In the data rows, 128 means zero.
Each row has a hidden score. How much does it go up from the first row of each pair to the second? 15 means little or no change, 30 a big rise and 0 a big fall. The score is a weighted sum of the row's numbers plus the product of two more (or one squared), each taken from its middle value.
[116 117 121 130 129 122 146 130 138 137]
[ 91  92 106 144 189 164 160 125 117 111] ~ 15
[196 255 191 118  86  80  76  74  77  80]
[117 108 106 115 123 123 150 187 139 121] ~ 19
[120 128 126 133 128 130 133 124 122 137]
[119 121 125 133 128 132 134 136 133 124] ~ 16
[121 132 155 198 150 124 106 102  99  99]
[107 116 123 155 191 168 118 110 102 101] ~ 15
[121 114 117 116 117 122 143 145 141 146]
[160 140 126 127 118 122 124 117 117 119] ~ 16
[140 147 153 140 133 115 105 113 111 118]
[ 80  92 255 229 215 114  69  65  63  69] ~ 6
[120 110 110 105 104 109 112 144 176 188]
[162 151 119 119 117 115 112 118 122 130] ~ 19
[229 241 159 104  88  86  81  81  80  86]
[105 117 133 151 154 151 133 117 113 116] ~ 17
[ 97 107 134 233 222 126  95  90  93 101]
[118 121 129 137 139 133 127 131 129 121] ~ 9
[ 94  94  94 100 105 120 191 207 163 130]
[131 118 113 113 122 133 151 147 127 125] ~ 10
[154 135 138 127 122 120 116 118 118 123]
[ 88  85  83  93 112 197 255 150 109 105] ~ 14
[111 114 105 107 109 116 152 161 172 140]
[168 156 135 123 122 117 107 111 110 115] ~ 14
[110 103  95 104 111 116 128 151 174 190]
[ 92 100 137 235 160 125 108 109 112 123] ~ 24
[ 80  74  67  71  76  94 160 210 247 215]
[109 115 119 121 144 133 145 141 137 126] ~ 20
[115 115 115 125 137 190 146 124 107 109]
[137 155 145 132 126 116 113 116 118 117] ~ 17
[123 121 131 142 133 133 123 132 123 122]
[103 107 113 123 136 184 193 119 109 104] ~ 12
[ 95  97 101 117 137 196 181 136 122 111]
[131 131 131 142 131 118 120 119 127 129] ~ 19
[104 103 115 112 119 135 157 164 146 135]
[255 220 153 108  89  84  78  77  79  85] ~ 13
[143 138 141 128 138 124 116 117 114 117]
[182 133 115 109 113 112 110 119 127 139] ~ 15
[146 154 154 132 120 115 112 113 111 115]
[225 201 153 106  94  93  88  91  90 100] ~ 13
[231 243 164 104  88  84  79  80  78  83]
[169 127 119 115 122 116 113 123 127 135] ~ 17
[107  84  71  72  74  78  85 131 255 255]
[130 129 122 120 126 132 130 128 129 132] ~ 29
[107 112 116 128 169 210 136 105 104 102]
[126 115 135 128 135 130 132 132 127 123] ~ 16
[210 227 154 117 104  92  86  83  82  88]
[151 144 144 127 127 118 114 115 114 117] ~ 15
[107 100 103 105 117 133 158 172 150 143]
[ 76  71  69 114 237 255  91  69  64  71] ~ 24
[108 114 132 133 127 130 163 148 123 114]
[114 123 142 141 146 142 138 137 104 104] ~ 14
[253 200 150 114  91  88  84  83  82  88]
[115 125 143 150 139 133 128 119 117 117] ~ 17
[110 107 114 119 120 133 148 157 144 136]
[121  93  79  80  80  86 103 144 249 241] ~ 1
[255 255 124  82  76  77  72  71  71  78]
[194 141 111  98  95  94  93 104 136 184] ~ 19
[ 76  73  74 202 255 255  86  69  65  70]
[112 121 152 180 174 147 119  99  93  93] ~ 5
[117 117 120 141 121 116 137 138 141 138]
[147 151 144 127 121 116 117 111 124 114] ~ 14
[136 140 142 127 129 142 116 114 116 113]
[183 135 111 104 105 104 109 117 129 160] ~ 14
[105 104 110 110 122 145 198 151 130 118]
[123 120 127 134 137 139 136 124 123 122] ~ 15
[ 96  95 109 164 250 203 111  93  88  89]
[116 114 108 115 121 139 140 145 143 143] ~ 4
[109 118 115 124 192 179 137 108 101 105]
[ 88  91 116 179 208 160 142 112 107  99] ~ 15
[120 138 161 180 149 124 108 107 100  99]
[126 110 109 104 107 105 120 141 179 179] ~ 10
[ 78  90 255 226 223 105  70  65  63  69]
[113 100 100 107 120 158 185 144 136 125] ~ 26
[ 97  97 116 203 195 144 127 110 109 103]
[146 156 140 128 120 120 107 116 117 120] ~ 12
[135 124 120 122 119 126 119 131 146 136]
[106 104 106 114 121 152 156 157 144 130] ~ 14
[ 84  82  74  78  85 106 209 255 164 119]
[ 99 129 255 255 111  84  70  67  65  72] ~ 9
[133 120 116 113 115 120 120 140 145 154]
[ 97  94  95 108 126 209 203 133 116 112] ~ 12
[130 126 133 134 134 137 119 130 119 118]
[129 108  93  91  86  89  96 115 190 255] ~ 9
[100 111 110 151 234 167 124 102 102  93]
[112 110 128 121 123 131 144 153 135 132] ~ 9
[107 109 118 116 115 126 164 171 140 124]
[ 76  74  80 255 251 255  82  68  66  71] ~ 23
[156 148 154 116 115 113 112 116 117 121]
[113 138 208 181 143 115  98 101  94  98] ~ 16
[ 76  73  73 152 255 255  86  69  65  71]
[185 150 123 115 117 110 116 113 114 116] ~ 2
[111  90  79  80  79  84 102 134 218 255]
[110 109 106 130 128 150 141 141 144 129] ~ 24
[ 87  94 144 255 172 129 117 103 101 102]
[113 127 153 203 166 121 109 106  97  96] ~ 11
[ 92  88  93 133 212 160 161 136 116 109]
[203 224 178 123  93  87  82  83  82  90] ~ 13
[190 171 149 118 106 100 102  99 104 116]
[111 108 111 114 126 144 193 145 125 114] ~ 16
[101 100 106 113 130 211 217 120  98  97]
[122 121 136 130 128 136 131 129 129 122] ~ 18
[108 113 109 113 116 125 150 158 154 143]
[117 114 121 127 128 128 136 147 139 129] ~ 16
[131 133 142 127 122 115 108 129 132 138]
[131 187 220 138 116 108  96  93  91  95] ~ 12
[209 162 129 113 110 104 103 105 105 111]
[134 132 127 132 131 123 123 125 129 122] ~ 16
[132 178 166 142 123 118 104 101 103 106]
[120 118 116 120 124 128 135 139 140 142] ~ 13
[128 144 134 134 133 125 120 119 122 120]
[104 103 116 109 109 111 116 141 181 194] ~ 10
[ 89  92  96 118 161 200 184 139 110 109]
[121 122 125 130 135 147 128 129 123 124] ~ 18
[101  94 116 153 138 126 109 107 157 187]
[107  99 104 101 110 114 126 151 183 191] ~ 13
[135 179 152 139 122 112 109 114 106 105]
[ 89  89  89  93 108 243 255 113  83  86] ~ 8
[155 121 118 115 118 117 108 120 138 158]
[156 155 150 126 120 114 109 112 113 113] ~ 16
[140 141 131 132 121 115 131 126 118 119]
[143 141 130 132 132 134 140 117 104 103] ~ 14
[204 221 135 124 100  99  91  86  90  94]
[107 103 107 115 143 205 172 128 106 105] ~ 10
[255 148 105 100 102  98  98  99 104 121]
[111 108 103 107 114 125 132 142 170 171] ~ 12
[112 106  99  98 100 108 120 152 196 190]
[140 130 125 119 120 146 131 125 121 118] ~ 19
[107 100 101 102 106 113 121 154 197 186]
[134 159 175 136 120 119 109 106 103 114] ~ 19
[171 195 201 127 101  96  90  90  93  97]
[110 116 110 111 112 116 158 148 158 149] ~ 17
[135 192 211 136 118 106  95  92  91  96]
[134 132 136 148 128 125 117 123 120 117] ~ 19
[ 85  79  75  78  84 108 240 255 154 113]
[111 131 184 164 144 140 119 104  99  94] ~ 5
[ 77  76 105 255 255 118  75  69  67  72]
[159 116 106  95  90  90  90 108 166 239] ~ 14
[ 87  84  78  81  80  87 126 212 255 196]
[ 96  97 106 120 164 235 170 114  97  95] ~ 16
[169 136 117 112 109 112 128 121 129 131]
[123 119 135 134 135 145 134 124 123 112] ~ 15
[118 118 123 127 123 119 116 126 163 149]
[119 122 127 137 153 139 134 119 122 113] ~ 16
[ 77  84 255 244 200  97  69  64  63  69]
[139 138 129 114 118 116 121 137 132 132] ~ 25
[135 146 157 142 129 117 111 121 110 110]
[179 182 140 114 110 102 100 105 109 115] ~ 15
[133 134 136 134 129 123 143 117 115 116]
[125 121 125 135 132 129 127 132 128 129] ~ 16
[108 110 124 126 167 206 133 111 103 100]
[ 79  72  64  68  71  96 224 255 202 151] ~ 29
[105 112 116 130 160 177 157 113 112 109]
[117 118 117 122 127 121 123 144 139 154] ~ 17
[110 110 121 113 114 127 151 169 141 133]
[210 254 184 104  86  85  77  79  78  83] ~ 13
[113 112 117 125 132 125 133 157 138 134]
[160 207 183 143 115  99  88  88  87  93] ~ 15
[ 97 110 149 208 184 146 122  99  92  91]
[102 135 234 172 140 138 105  94  85  89] ~ 10
[133 148 145 136 132 136 130 112 105 101]
[129 255 247 133  93  83  77  78  80  89] ~ 14
[151 159 161 141 120 113 101 105 112 107]
[142 255 185 105  85  85  80  79  78  82] ~ 9
[ 98 104 119 131 142 192 166 124 114 104]
[ 78  74  66  68  69  75 127 255 255 177] ~ 20
[195 178 129 115 106 102  97 106 109 115]
[102 112 136 169 194 142 116 111 108 105] ~ 17
[136 133 134 138 130 124 125 122 118 118]
[146 131 130 123 124 133 116 123 123 123] ~ 14
[111 110 124 137 173 172 130 114 105 112]
[114 135 177 159 129 116 113 112 113 118] ~ 14
[127 128 137 140 130 127 120 128 122 122]
[111 110 105 117 122 122 129 151 157 161] ~ 13
[171 132 124 115 125 114 115 121 123 126]
[127 151 169 140 123 116 109 110 117 115] ~ 15
[218 184 139 113 104 100  92  94  99 103]
[104 106 110 128 137 196 176 122 106 105] ~ 13
[107 102 102 107 109 112 122 146 182 195]
[228 205 153 110  98  91  86  84  88  96] ~ 17
[133 166 226 138 111 102 104 100  98 100]
[125 130 134 131 130 125 119 127 138 122] ~ 20
[ 81  73  68  73  86 155 194 140 204 217]
[106 112 122 130 139 142 147 146 125 121] ~ 27
[135 127 146 124 129 129 116 127 125 121]
[255 172  99  84  81  81  86  83  88 105] ~ 8
[ 84  82  81 100 207 255 134  84  76  80]
[106 103 111 120 148 211 170 121 100 100] ~ 11
